In the rows, zero is written as 128.
Named moves (each a turn or a mirror), then the moves between two rows, first move first; the first pair answered
fon (before -> after):
[117 146 124 131 140 118 126 116 113 129 132 141 150 116 142 131 113 136
 145 122 117 140 127 116 123 127 137 146 116] -> [112 146 121 124 131 117 130 114 113 134 124 152 150 132 137 130 117 130
 135 126 121 134 124 114 130 138 137 149 113]
[ 83 150 150 134 131 117 123 118 111 122 156 144 205 161 123 128 124 123
  84 124 134 132 109  72 115 157 134 156 135] -> [ 87 152 161 152 154 112 104 118 113 107 175 122 194 133 125 131 104 142
 107 112 130 142 114  71 104 135 136 160 148]
[130  94 176 150 158 146 102 120 125 114 166 108 114 107 126 159 128 141
 126 107 119 162 132 163 130  82 106 138 129] -> [119  95 164 104 109 155 140 113 123 140 119 160 137 158 110 145 162 102
  84 135 130 137 119 165 155 132 116 141 110]
[116 156 138  88  99 107 134 157 103 166 111 166 154 159  85 118 187 109
 152 139 142 127 143 152 133 191 132 154 113] -> [128 157 154 144 161  99  94 170 107 132 161 103 124  92 108 132 144 160
 210 104 137 157 162 153 101 127 120 148 138]
sotun (before -> after):
[128 102 101 108  77 132 113 144 128 114  67 168  68 148 117 127 136  90
 142  72 122 120 129 139  89 144 144 117 117] -> [ 90 143 110 108 106 118 122 153 112 121  87 175 138 139 134 127 127 102
 144  86  99 120 118  77  72 172 149 150 129]
[154 144 134 136 135 116 169 145 114 129 101 120 128 128 118 126 147 127
 114 163 136 132 159 123 159 125 123 106 131] -> [157 134 128 136 115 120 168 147 111 131  91 131 113 123 110 125 144 129
 115 150 140 134 156 128 158 121 131 106 122]
[103 152 104 124 129 103 154 145 112 141 115 146 146 133 132 118 121 138
 145 139  98 115 141 107 116 163 120 130 120] -> [116 164 119 127 156 101 156 140 129 134 137 124 159 134 139 126 130 136
 126 157 117 118 136 120 137 148 106 122 138]
gufut (before -> after):
[136 113 113 132 150 148 120 125 140 148 108 132 110 158 100 108 144 104
 144 162 119 117 129 145 147 121 120 126 135] -> [127 109 123 124 146 155 114 116 138 145 109 137 124 170  95 113 146  96
 139 152 131 121 121 141 150 123 126 131 137]
[124 143 108 137 117 111 164  81 137 166 148  95 146 131 156 116 164 123
  59 136 136 113 135 175 145 159 115 148  98] -> [131 146  97 137 118 108 162  95 141 167 140  94 128 122 161 104 160 131
  73 143 128 110 133 179 145 153 113 138  99]
[150 148 136 137 116 138 154 155  92 136 131 141 124  95 127 124 111 141
 162 129 129 148  99 124 107 140 129 134 128] -> [148 144 155 128 119 140 146 140  83 130 138 149 148 114 117 134 119 129
 149 125 140 153  90 112 104 144 137 143 128]
[131 122 137 132 148 128 130 135 146 111 146 106 127 113 138 135 133 134
 117 137 140 122 147 136 134 104 109 119 140] -> [126 120 145 132 149 129 124 127 146 113 144 103 140 124 133 142 132 130
 116 131 146 122 140 136 131 112 115 121 140]
giv (before -> after):
[156 142 128 152 163 120 144 152 152 131 136  77  95 106 145 122 122 150
 132 165 135 133 144 142 144  88  87 108 148] -> [157 137 133 142 162 120 141 141 151 127 141  75 109 119 143 128 126 139
 114 167 148 130 139 151 155  92  90 107 149]
[130 137 102 105 115 120 162 153 108 120 109 119 129 140 108 120 136 117
 133 129 114 101 133  99 122 129 161 117 140] -> [128 135 108 100 119 121 167 149 111 118 111 120 134 151 103 123 142 113
 119 132 122 103 127 104 120 127 157 118 139]
[121 115 129 149 132 140 131 155 127 126 138 128 113 107 127 110 118 148
 154 113 104 130 127 105 119 136 137 138 132] -> [126 109 161 129 138 148 134 129 135 112 147 125 141 149 117 127 143 117
 103 124 141 125 113 127 143 133 129 128 132]
[144 103 117 127 130 122 131 157 138 124 116 114  94 127 122 105 127 130
 132 147 135 118 130 163 147 124 107 110 120] -> [148 103 121 129 133 121 131 154 136 122 117 112  93 130 123 110 133 123
 126 149 134 122 128 165 155 123 111 106 117]
sivup (before -> after):
[127 112 149 166 144 129 118 106  97 131 147 140 166 109 111 110 128 127
 152 135 115 129  94  99  97 156 123 138 144] -> [127 119 150 164 149 126 126 108 100 137 142 138 169 116 114 108 131 133
 150 137 115 129  96  95 100 153 120 137 146]
[121 137 161 110 156 110 148 114 151 139 125 122 174 146 136 138 157 112
  87 150 151 125 128 117 157 132 131 110 132] -> [132 132 165 124 166 106 139 119 158 133 141 102 158 126 141 139 149 120
  97 144 154 128 128 130 155 114 125 103 137]
[124 136 145 111 144 137 142  95 137 137 129 122 164 145 108 122 106 103
  99 122 121 151 120  97 146 133 133 156 151] -> [128 142 148 117 155 134 144 100 143 139 134 112 159 140 112 125 106 104
  99 131 124 151 125 100 145 126 127 149 156]
Pairs:
(two moves a pair)
[128 142 124 121 102 119 130 153 112 140  82 166  99 144  96 121 137 111
  99 146 143 112 135 150 161 134 130  93 101] -> [130 156 130 133 126 113 138 163 127 142  96 142  99 136 108 120 140 118
  96 162 149 114 141 157 167 113 111  85 112] -> sivup, sivup
[114 131 127 113  78 133 136 130  93 131 100 164 134 136 136 134 133 131
 137 134 104 125 134 113 126 145 132 152 132] -> [113 148 149 109  99 131 140 126 100 127 114 147 163 149 140 141 152 119
 117 154 122 120 127 111 146 141 117 155 144] -> giv, sotun
[139 118 101 150 108 109 115 156 113 131 113 122  82  93 138 111  94 156
 184 100  91 124 135 121 109 117 144 133 115] -> [118 109 119 103  77 126 132 126 101 138  99 171 144 163 108 117 129 103
 118 104 117 112 107 113 129 172 158 144 100] -> fon, gufut
[142 157 147 113 152 150 139 109 120 133 118 130 150 166 128 116 145  96
  71 132 160 105 101 137 163 136 120 121 112] -> [166 124 146 147 155 152 105 105 128 110 135 105  82 117 129 119 114 119
 122  89 151 123 122 161 148  87 118 105 113] -> fon, sotun
[108 109 103 158  83 155 149 131 113 121  79 166 104 119  97  97 132 125
 152 109 142 119 119 115 149 152 131 125 133] -> [ 86 162 134 164 150 141 156 137 123 118 117 129 174 117 120 111 131 126
 127 143 154 120 106  80 156 151 101 132 163] -> sotun, sotun
[158 126 121 150 149 140 133 182 116 120 142  66 119 115 158 160 132 150
 146 135 120 131 126 138 111  90 129 118 137] -> [139 121 152 110 133 153 143 153 103 114 142 103 177 175 136 172 155 106
  95 131 148 124 107 126 127 130 146 132 128] -> gufut, fon
[144 131 110 154 128 130 106 139 105 122 118 128 104 101 136 124  94 157
 183 106 108 145 135 102 101 116 137 138 129] -> [127 125 151 134 130 139  94 108  97 107 139 134 160 144 119 149 110 124
 133  91 143 143 116  93 103 135 153 155 131] -> gufut, giv
[142 127 134 149 125 151 103 141 139 112 136 119 110 120 123 119 113 151
 147 105 137 130 154 129 100 121 122 120 122] -> [128 129 128 144 112 152 106 142 125 119 129 134 124 125 119 119 112 148
 148 101 127 130 150 115  93 142 136 139 116] -> sotun, sivup
[120 128 155 127  88 138 116  80 120 119 129 123 132 138 132 144 119  80
 102 112 152 108 119 141 162 112 111 150 128] -> [119 132 141 149 100 130  99  95 117 118 139 105 108  90 146 141  96 114
 144 101 128 123 132 133 137  89 110 151 134] -> fon, giv
[107 146 177 137 176 121 110  94 132 106 168  98 188 136 131 137 128 111
 112 130 157 137 106 113 118 121 127 145 157] -> [136 147 154 129 176 120 135 118 162 124 145  76 140 133 143 118 148 114
 102 178 169 125 121 155 150 105 100 109 159] -> gufut, giv
[147 143 121 107 187 164 111 159 162 102 117 120 118 114 112 139 112 153
  95 170 149 137  84 167 124 129 128  71 117] -> [130 129  86 107 138 169 103 159 132 116  88 169  97 114  97 135 100 153
 137 133 117 131  93 151  96 160 164  90  93] -> sotun, sotun
